In the rows, zero is written as 128.
Each path is a new rotation, seen through one point. The rows after it are directions, each followed by how far the rotation turns it, in degrees each step (0 if it stays put).
Each turn is a multiple of 5 degrees from 10 to 175, or 0.
Each row of a path follows its step; steps can be skipped.
Path 1:
step 0: [134 142 130 132 126 121 125 105 145 120 140 115 136 129 140 105 130 126
 147 130 125 135 124 137 133 128 122 129 134 129 125 139 127 131 123 135
 123 127 133 123 124 138 128 119 123 133 131]
step 2: [125 111 125 132 118 132 119 133 134 135 129 137 132 131 128 130 127 120
 114 140 118 129 117 126 124 134 147 132 122 128 121 125 130 128 149 126
 141 147 124 126 120 140 133 114 120 120 129]
step 3: [115 118 117 119 117 124 116 133 130 121 124 118 129 130 136 134 129 131
 127 114 132 134 123 149 126 130 134 127 140 136 140 130 127 110 146 128
 123 124 126 130 115 141 134 111 124 121 122]
step 4: [128 141 117 111 122 132 144 121 136 123 127 133 118 127 129 123 125 151
 131 118 135 129 125 134 123 117 137 117 127 136 122 117 125 114 140 126
 110 126 124 119 125 131 137 131 140 129 127]
step 5: [127 141 130 132 131 136 143 118 133 132 134 126 133 130 137 109 136 133
 125 118 121 131 119 111 121 144 131 134 121 133 119 126 116 123 142 134
 127 134 135 126 140 129 145 129 129 141 129]
step 7: [134 126 124 130 129 122 126 128 138 138 137 119 136 116 119 107 121 134
 124 137 114 120 138 139 146 116 144 121 128 120 122 123 130 125 137 121
 130 126 121 119 121 132 117 123 124 115 122]
step 8: [132 132 123 137 127 140 131 123 135 121 139 126 137 115 129 127 137 144
 126 139 131 129 114 144 141 128 132 136 119 124 132 137 129 134 140 130
 132 108 122 130 117 142 136 115 116 129 131]
step 10: [120 129 111 119 113 123 119 119 124 122 130 120 129 131 124 111 136 123
 123 122 139 131 127 120 113 129 134 133 126 122 120 129 132 121 141 119
 130 148 129 117 141 121 134 114 134 113 127]
step 11: [119 131 116 120 123 120 117 125 127 122 135 128 125 134 139 114 141 134
 120 124 122 133 134 144 125 127 145 136 137 127 131 123 134 123 138 135
 121 121 148 127 131 115 139 134 119 131 142]
step 14: [113 121 115 137 119 140 119 118 135 144 145 133 129 129 135 131 120 142
 134 136 127 128 121 128 122 130 142 137 128 125 135 119 131 128 141 125
 131 130 132 137 125 135 109 135 134 127 113]
Speeds:
[126 126 128 128 128 126 128 130 133 128 125 128 126 132 131 130 129 132
 129 130 124 130 131 129 124 132 127 124 127 131 132 127 132 127 131 126
 129 129 128 129 131 130 130 129 132 126 132] : 40
[126 128 127 129 130 129 127 129 127 130 128 130 127 126 126 129 126 135
 128 132 129 127 128 126 127 129 136 130 124 124 128 132 130 129 129 131
 126 128 129 128 130 126 131 130 126 132 129] : 115
[127 126 130 126 131 128 125 125 124 129 131 129 126 131 131 127 131 127
 129 130 124 127 130 123 125 125 129 132 130 131 127 128 125 132 131 122
 128 129 127 128 132 125 127 126 128 129 128] : 80
[128 129 135 132 130 125 130 122 126 130 132 126 129 132 127 127 126 130
 127 125 125 128 129 129 128 129 127 125 127 125 127 130 129 128 130 129
 128 127 129 128 125 127 123 132 129 127 130] : 55
[129 125 128 126 131 130 130 128 127 127 132 129 127 129 127 132 126 127
 126 130 134 127 128 131 126 129 130 126 126 131 128 131 127 130 133 127
 130 126 129 133 127 132 126 125 129 122 125] : 60
[129 124 131 128 125 134 127 131 128 129 129 124 131 130 129 132 129 129
 128 128 126 124 129 126 130 123 130 128 130 127 130 129 127 128 129 130
 129 127 125 125 124 129 133 131 129 125 130] : 70
